First come named moves, each a turn or a mirror, each shown by rows before and after it. For each pair of rows after them, which moves, in which order, take the first row to the second? The first pair is done for you.
W:
[-13  -8   7  38  19   9  25 -26] => [  9  -2  41  32   4 -24   4   6]
[-33  15 -10   7  34 -35  -7 -16] => [-25  19   2   7  29 -45 -14 -10]
[ 28  36 -11   9 -22   4  -8  11] => [ 19  34 -27  12 -15  18   2  -3]
R:
[ 33 -12 -11 -31  27  18 -15  42] => [ 45 -23   0 -28  12  39   4  22]
[-24  16  11   1   8 -38  30  10] => [ -9  20  10   4  13 -35  24  25]
[ -3  33   1   1 -30 -16 -14 -19] => [  2  34   0   4 -25 -23 -20 -11]
[  8 -24  35  23  20  22  33  -2] => [-17 -28  31  17  17  15  35 -21]
J:
[-19 -44  -4 -38   2  19   0  -7] => [-29 -40  12 -31   0  -7   0 -17]
[-10  14 -26  -6  -8   0 -14 -15] => [ -5   6 -28 -10  -5  11  -8 -10]
[ 18 -24 -22  12  38  30  12  28] => [  5 -40  -1  14  43  12  24  12]
A:
[ 4 -7 17 -8 -7 -6 11 -1] => [ 2 -7 20 -2  2 -5 16 -4]
[ 30 -63  39  -9  27   1  24  59] => [ -7 -75   9   2  50  22  47  14]
[  6  15  -6  32  45 -19  -6  30] => [-24   6 -43  17  35  17   8 -15]
[ 11  13  27  -6 -21 -38 -18  18] => [-14   2  21  30  23 -36   7  -5]
V:
[-16 -17   6 -15 -38   6  15 -32] => [  6 -10  15 -16 -48  11   7 -14]
[ 21  21 -16   9  -5  15  -7   7] => [ 16  16 -20  14   9  19  -4  10]
[-25  11 -18 -21  15 -10 -19  -9] => [-12  22 -13 -22  -5 -11 -27  -8]
Now pairs of rows:
Each pair is 2 to 3 moves apart.
[ 12  -7  35  46   1  11  25 -28] => [ 30  -2  39  13 -38  14   7 -20] -> A then V then W
[-18  17  -5 -15 -22 -24 -22 -11] => [ -3  23 -33 -13 -17   9 -15  -5] -> J then R then W
[-11  18  -2  27  17  -7   9  -3] => [ 14  25  -4  -9 -20  -3 -10  15] -> A then W then J
[-40 -46 -11 -73  -8  14 -24  28] => [-75 -40  12 -21  38 -41 -12   7] -> A then A then V
[ -9  35  -1   3   8 -17 -10  -1] => [ 18  21  -7  -8   3  11 -10  26] -> J then J then W
[ 19  21 -16  32  26  11   3  15] => [-14   0 -28  10   7  24  18 -32] -> A then J then V
[-25 -18  48  -4 -11 -45 -21  35] => [-74 -15 -12  11  13  -9   6 -28] -> W then J
[-16 -28  14 -28 -20 -12   6  -7] => [-10 -20  12 -31 -32  -5   4 -13] -> W then V
[ 11  11 -29 -33 -20   8 -31  32] => [ 41 -11  23  16  15  20   8  38] -> A then R then J
[-27   5  22   7  39 -69 -20  18] => [ -8  22 -10 -56 -55 -11 -35 -11] -> A then A then V
[ 52 -25  41  34  24  -6   2   4] => [  8 -23  21  31   2   0  22 -69] -> R then J then A
[  9 -27  14  19  37   3   1  32] => [-35 -21 -15  18  35   4  12 -21] -> J then J then A
[ 60  17  -1   9 -26  48 -13   4] => [ 43   0  23  41  -8  47  18 -32] -> A then R
[-25  11 -72 -30   6  -5 -46  26] => [ 17  13 -30  34  48  -5 -31  65] -> W then R then A
[  1  -5  32   7  12 -18  13  10] => [-20  -1   4   2  31 -21   6  12] -> A then R then R
[ 64  20  21  65   9  64  27 -16] => [ 60  14  71  41 -35  22  25 -37] -> W then R then W
[ -4  35   0  13 -14 -23 -14 -18] => [  1  30 -24  26   9  15   1 -12] -> R then V then W
[36 37  0 29 -2  3  8 16] => [28 34  8 33  4 -8  9 14] -> A then W
[-23  -7   9   8 -10   2   6 -40] => [-20  -5  23   8 -16 -14   0 -34] -> W then A then A
[ 13  51  -6   3  -7 -29 -26  12] => [ -2  34 -19  34  40  -6   4   2] -> V then A
[  5  -7 -11  14  12  49  34  -9] => [-31 -18   3   8  21   4  36 -30] -> J then R
[-38 -24 -27 -16  -4  17  -2 -35] => [  4  -1  11 -27 -31 -22 -40  17] -> W then J
[  6  -7   0   0  -9  52  37 -34] => [  5  10  39  11 -30  -2  25 -46] -> J then J then V
[-28 -33  10  38  67  -9  37 -26] => [-47  -6   8  -8 -22 -25  15 -85] -> W then A then V
[ 19 -43  30 -56 -21 -21   1  27] => [-15 -62  17 -54   9 -24  13  14] -> V then V then V
[-15 -27   0   6  28  -8  13  -8] => [-11 -24  -2  11  30   1  18  -6] -> W then R then W
[  4   2  14  38  18  22  20 -32] => [-11 -11   6  22  13  28  25 -42] -> W then V then A
[ 26  56  31  -1 -38 -35 -39  48] => [-37  32 -46   4 -28  51  19 -55] -> W then J then V
[ -5   2  47 -50 -29 -69 -53  41] => [-76  -3 -73 -35  44  -3 -26  -5] -> W then R
[31  2 52 36 -2 -8 23 -9] => [  5  13   8  46  11  17  32 -44] -> J then W
[  0  26 -38  31   6   3  -9 -32] => [ 28  35  -2  27 -23  -7 -20 -15] -> V then W then R
[-39  -9  35 -16 -26 -20  -5 -32] => [-33  -6  51   0 -13 -32  -6 -15] -> A then A
[-18  -6 -18  11  32   7   9   1] => [-18 -10 -15 -28 -15  17   1 -17] -> A then J then V
[ 25 -14  45 -16 -43  16  18 -24] => [-29 -20  13 -27 -23   1  17 -54] -> W then R
[  1  13  16  36  33 -29  24  -7] => [ -7  20  10 -10   0 -59 -12   6] -> A then R then W
[ 46  16  51 -13 -34 -34 -28  40] => [ 16  -5 -12 -59 -65  37  -6 -16] -> W then J then A
[-26  -3 -20   9  18  31  16 -16] => [  4   1 -15 -26 -19  39  -7  10] -> A then V
[ 19  18  -3  22 -16  42  27 -15] => [40  9 17 16 -9 29 16 24] -> A then V then W
[ 67   2  11 -33 -41  46 -11  33] => [-16 -36 -37  -7  33  64  37 -25] -> A then V then A
[ 11  32  -6   9  24 -14   1  18] => [-11  25 -16  14  32  -8  13  -7] -> A then W then A
[  4 -34  15 -46 -68  28   8 -21] => [-10 -38  64  37  17 -31  30  -7] -> J then A then A
[ -1  10 -23  37   5  30  31 -42] => [-10  20  -9  42  -2   3  26 -50] -> J then J then J
[-29 -28  22 -34 -17 -27  -6 -19] => [-32 -27 -11 -27 -16  13   9 -41] -> V then W
[ 32 -21  54   5   0 -15  14  20] => [  7 -29  47  21  21 -15  31  -5] -> A then W
[-12  49  11  10 -61 -36 -16 -58] => [ 31   4 -29 -14 -44  78  15 -28] -> J then J then J
[ 32  13  18 -22 -33  16  -2  29] => [-5  2 12 33 36 14 35 -5] -> A then W then J
[ -6   1  36  -2 -21 -12  -1 -31] => [ 18  23  37  18  -6 -15 -12  -2] -> J then A then V
[ 33  34 -23 -16 -32  41 -32  17] => [ 48  30  33  28  -2   1 -22  37] -> R then W then A
[  6  13 -40  35  79  -2   3  11] => [ 33 -24 -42 -57   0  50  -6  16] -> A then A then J
[-29 -12  -4 -17 -13  14   3 -39] => [-37   5 -11 -18   0 -22 -20 -22] -> J then R
[-14 -17  -8   5  34  -1   9   2] => [-17   6 -18 -21 -12 -17 -13 -14] -> V then J then A
[  4   6 -12 -38 -18  21 -21  -1] => [-16 -13 -11  -3  33  31  10 -16] -> A then W then J
[-37 -26  16 -25 -46 -31 -15 -33] => [  6  13  16  -6 -34 -44 -48  32] -> A then R then J
[-16  -2  17  18  -5 -25  25 -49] => [  8   3  -3  -4 -38  20  20 -46] -> A then V then W
[-11  26 -25  28   8  31  24 -59] => [ -8  44   3  10  14 -59 -36  10] -> R then R then W
[  1  -3 -53 -51 -31  26 -25   0] => [ 19 -21 -15   1  51  -7 -18  61] -> V then A then V
[ 26  15  -7 -10   2   0 -29  50] => [ 28   4 -18   2  -2  54   6  10] -> R then W
[ 14  20  13  -4  28 -28 -11  16] => [39 20 10  2 17  8 -3 17] -> J then R
[ 12   9 -18 -14 -16  50  21 -25] => [ 49  20  12  -5 -12  26   2  28] -> A then W then A
[ 19 -14  -4  31  36  24   2  23] => [ 28 -27  35  27  -1  26  20   0] -> R then W then R
[ 13 -27  -7 -22   6   2 -31  45] => [-21 -38 -36 -10  30  26  -6   6] -> A then W then A
[-32 -19 -23 -33   5  32  19  -6] => [ 13 -14  36 -38 -28   6   5  26] -> W then R then R
[ 31  14  48   9 -41 -22 -10 -11] => [-12  13   1  14 -30  11  16 -64] -> R then W then J
[-13  -8  19 -38 -30 -33 -21  -6] => [-16   6 -23 -29 -34  10 -11 -36] -> R then W then V
[ 18  37  -9  -4   1 -19 -30  18] => [36 -9  0 -7  0 41 15  7] -> J then R then J
[-17 -37  -1   4  -1  -6  33 -29] => [  6 -15  17 -15 -41 -22  10 -16] -> V then A
[-10  -1 -55 -27  12  20 -17  10] => [ 36   4 -24 -19   0  28 -21  40] -> A then R
[  4   9  -1  -3  13 -52 -38  54] => [ 52  -9  17   9   4   4 -12  66] -> R then J
[ 22 -10  25  24  30   0  27  29] => [  6 -12  45  11   9 -35  19   9] -> A then J then W
[ -9  33   9  33 -22 -68  -5   2] => [-21  29  -4   2 -53 -54  -9 -23] -> A then A then W
[ -3 -14 -46  -4  75  10  -4  38] => [ 33 -23 -27   9  48  59  25  24] -> R then R
[-22   6  -5 -20 -33   6 -10 -30] => [ 28   0  31   2 -22  14  -6  15] -> A then V then R
[ 25  43  19  42 -17 -11   2  -4] => [ 21  40  16  17 -46  -8  -5 -16] -> A then A then W
